One vector is turned by the same rotation once a tick. Each row is the vector after some number of ticks, and that number follows the row.
The counts run from 0 to 754.
[  4   5 -24  -5  12   6  29  15   4  12   9  18 -10   4   6  -9  10  -9
  -5 -18   2 -16 -21  -9   7  -5  14 -23  -7   2   6 -11   0   0   4   2
  -6  -2   5  -4  -3]	729
[ 11  -3  19   2   2  -3   4   1  19  -9  -3  -3  25  -6   5   1 -22 -16
   8  -2  18  25 -20   0   0  -6  -6   5   0  -1  -6  14  -1  18   6  -5
 -13   4   9   1  13]	285
[ -5   2  26 -12  -1   6 -15   4   7   3  11  -9  12  -6  -6   0 -18   3
  -1  11  13  -7  -1   3   4  29 -14  -4  -4 -22 -14   2  -1   9 -24  -8
   3  -2   0  -2 -15]	138
[  0  14  -9   7   9  13  12  -4  17  30 -26   0 -20  -6  14   7  -1   2
  -9  -7  -8 -14 -16  12  -3  -1   7   0  -3  11  -1  -9 -15  11  10   0
 -16  -1   5   1   2]	618
[  1   2   0  -1  12  12 -18  12   2  18   3  -8  -4  -3  -3  16  -8   4
  12  16  24  -2   0  -4  -2   5 -13   0  -3 -24  12  -6   4  16 -19   3
   7 -25 -11 -14 -12]	299
[ -5  16  -7  -7 -16  13  -3 -11 -12  10  -8  -5 -13 -12   6   1 -14  19
   1   2  13 -16  27   9  -5  13  -8  16   6   0 -10   1  -5 -11   0  -7
  18   5 -24  -6  -8]	222
[ 10  15 -17  -3   1  -9   4  -7   2  -4  34  -1  -7  -7  -4   9   0  18
  -4  -1  -6 -21  19  -3  12  20   4  -1  -1   3  -5 -11  -3 -16  -2 -11
  15 -13   0  18 -11]	494
[ -3  -1  11   4 -19   0  -6   7   7   1 -10   2  31  -6   1  -3  -1   9
  -1   3  30   8   5  -5 -19  -3  -4   0  -2 -10  -4  -1  22   4 -15 -17
   7 -15  -6 -19   1]	444
[  7  -8   3  12 -19  -4  28  13  14  -2 -17   7  22  -2   6 -15  -2  -2
 -12 -11   1  14  -4   0   9 -15   5 -16  -7   7  10 -20  14  -4   3  -6
  -2   3  -4 -14  14]	583
[ -2   3 -14  -9   3  15  24  21  16   4  22   7 -17  -4   2  -2  -7 -14
 -24   6  12 -10   6   3  15  -2   4 -17   3   3  -5 -10  -4  -5  10   0
  -8 -13  -2   1  -6]	738
[-14   1   0   1 -11   4  29  18  24   9   2  -3   1  14  10  -6   3   6
  -4  -5  10   4   1  -3   0   0  17  -7 -10 -10 -19  -1  26  12  -2 -16
  -5   2 -13 -12  -6]	587
[ -5  -7   6  -2  12  -5  15  30  -4  -6   9   2   6  -6 -14   7  -2  -3
 -16  -8 -13  -2 -22 -12  19   9 -15 -21   6  -8   5  -8  -5  -3   5  13
 -18 -10 -13   4 -12]	271
[ 12   8 -17  -2   2  -8   0  -2 -16 -11   8  -1 -12  -3   1  32  15  12
   6 -23 -10 -15 -14  -3 -13  -3   4  -6  15   8  -2   8  -9   0  11   9
   6   3   8  14  -9]	645
[  9  -2 -21  -4  11   5  24   7   8  16   4  14  -9   5  11 -17   3 -13
  -2 -22   6 -12 -22  -6  10  -6  14 -21 -13   3   9 -13   4   5  -2   2
  -4   5  11   2   4]	728
[ -1  -5   9 -15  -6   8  -7  -4 -17  -7  28   2  -7   6 -11   7  -5  -1
 -18   3  -7 -18  15  -9  13  31   9  -6   7 -10 -14   4   5 -17   3  -1
  -1  19  -1   2 -14]	247
[  6  -1   8   6  -9   3   1  17 -12  -5  10   2  11  -2 -13  22  12   0
   5  -3 -14 -12 -19  -3   6  -9  13 -24   8  -9  18  -9 -11  -1 -21   9
   2 -15  11  16  -8]	24
[ -8  15 -11   6  15  10   3   1  16  32  -4   0 -26   4   5  16   7   9
 -10   1 -10 -20  -7   4  -7   9  11  -1  -4   4 -12  -5  -4   9  10   1
 -14  -6   3  -1 -17]	620
[ 17 -10  -5   9  -7  -6 -13 -23 -10   0  -9   9   3  -1   6  -8   0   4
 -23 -10  11   4  16  -7  -5   1   9   9   1   9   9  -2  25 -21  15   3
   2  18   8  -7  11]	89
[  0   5   0 -11  -9   0  11   8  24   1   8 -11 -14  -1  14  19  -6   5
 -22  -4  34 -12   5   6  -8   2   5  -5   3   6 -22  12  13   8  12 -14
  -3  -6   0   1   0]	748
[-17  10   2   5  -5  14  10  11  -1   8   9  -8  -5   7  -9  25  -6   3
   6  18   9   9   5   7  -1 -17  17  14   9  -8   5   8   0   1  -1   5
 -15 -20 -27  12  -2]	51
[ 13   2  -6  18   5   3  -7  -2  18  17  -6   2   7  -4  10  -9  -3  -2
   6  15   0  12  -8   9 -10  -6  14 -20  -6  -2  20 -10  10  13  11   6
   5   7  20 -24   5]	311
[  7   5  11  -2   9  14  -2  12  -6   6 -13   8  12  -9  -4  16  -7 -17
  13   2  20   4 -24  -1  -2 -19  -8   3   5  -5  15   0 -22  16  -8   8
 -15 -19   0  -7   3]	295
[  6   2 -15   1 -27  26   3   3  -9   3  -1  -3  -7  -5   5  18   1  -8
   0   8   9 -15  14   9  -2 -17  29 -14  15  -3  11  -6  -3  -8  -7   2
  15  -2   2   1   8]	330
[  2   6  -2  13 -15   6  -1 -20  14  14 -15  -4   2  11  14  13   6  10
  -2  -8  -4  -6  11  -9  -6   3  26  14  -8   1 -22  -4  20   1  -8 -23
  -6   4  10   5   2]	478
[  1   4 -12   4  -5  19  -3   9  -7   1  21  18 -10  16  -5  24  19  -2
   3  14   5  -1  17  -8 -15 -12  26  -1   8  -1   0  -6   4   2  -1   1
  -3 -13  12 -13 -17]	323
[ -5  -8   1   2  -5  11  16  37  -3 -11   2   9   4   3 -10  15   6  -8
  -6   5  11  19   1 -11  -6 -17 -10  -2  12  -3  -3   0   4   7   2   9
 -16 -19 -13 -16 -11]	433
[ 11   1 -23  18  -5   5   8   8   5   6   5 -11 -10  -8   3  -8  -8   0
  -2   7  11  12  15  17   8 -23   5  -6   0   5  29 -16   7  -4  -7  14
   8 -15  -1  14   9]	192
[ 16  -2  -9  13 -16  16 -15  -8  -7  -4  -1  13   9   3  -2  10   7  -6
  -1   7   9   8  30 -13  -7 -17  12  15   2   1   2 -12  10  -6 -19  -7
   1 -18  18   0  -3]	326
[ 11   6   9  14  -8  13   4  -1   2  10 -10  24   1  -7  -6  -4  -1  -2
  -7  16  -4   1  17   9   2 -11   3   1  -8  17  18 -32 -18  -5  -4   2
  -2  -8  13 -18  -6]	464
[ -6  -8   2   1 -14  12 -12  11 -12  -1 -10  -2  20  -3  -3  13  -2  -8
  -6  13  -8   7   2 -13  -5  12   7 -12  20 -23  -4   9  11  -8  14   7
  -3  15 -18 -24   0]	552
[  4 -11  -3 -12  12  11 -12  11 -24   0  14  -2  -6   4 -12  22   0 -13
  -4  -4   3 -14 -18 -15  10   7   7 -17  13 -23   9  11   1  -3  -3  20
  -8   5  -7   6  -4]	407
[ 13 -14 -10   7   9  -1   8  20   9  -5  12   1  -7   9   3 -10  -6  -6
  15  -5  14  32   0  -6   2  -5 -14   2 -10  -6   1  -3  22  27  -6  11
  -6  -1  10  -6 -11]	428
[  0   1  -4  11  -5  -1  -4 -20  -3  16 -28  -4 -13   0  14  -8  -5  18
  -1 -16 -11  -1  11  -1  -3  18  -7  22  -7   7 -17  -3  11  -1   1  -2
  -4  23  -9  -6  -7]	232
[ 10   6  33  -9  -1  -3   1   5   2  -5   3   7  24 -18  -9   3 -16   0
  -1   7   4  -9 -24   9   1  13 -10 -19  -2   0  12  -7 -23   5   0  -2
   7   6  11 -12  -3]	142
[  9  -2   4 -18 -12   0   8   0  -9 -14   9 -11  -8   2   8  19  -9  -1
   4 -17   3 -19  -8  -7  18  25   6  -8   8  -9 -17  11  -2   1   5  -6
  10  26 -10   3   6]	255
[  7   7   5   1  -7  -6   5 -12 -14   9 -15   6 -10 -10   4 -10  -6  23
 -11 -11   1 -15   1  20  -8   5   0  -5  -3  23  16  -8  -9 -14  18  10
  10  25  -3 -13  -1]	227
[  2  16   4  -7   9 -16 -14  -7  -8 -10  14  -2  15 -13  -6   8 -14  18
  12  -5   8   1  -6  -3 -15  22 -21   7  13  -3  -6  16   0  -5  16  -3
  12   5 -14  -5  -9]	528
[  2 -17   3  10   8   5 -28   5 -15   9   1  -8  -8   5  -9   1  -7   4
  -5  12  -2  14  10  -7   2  17 -14   4   0 -21  12  -1  22   3  -7  22
  -3   8  -9 -13 -17]	546
[ 15 -10  -8   6 -10   5   5  14 -15  -9  -1  15  11   2  -2  -5   4  -4
  10 -10   6  12  16 -25  17  -3 -14   7  -8 -11   6 -21   7  -1 -29  -2
   9 -10  -4 -10  -6]	572
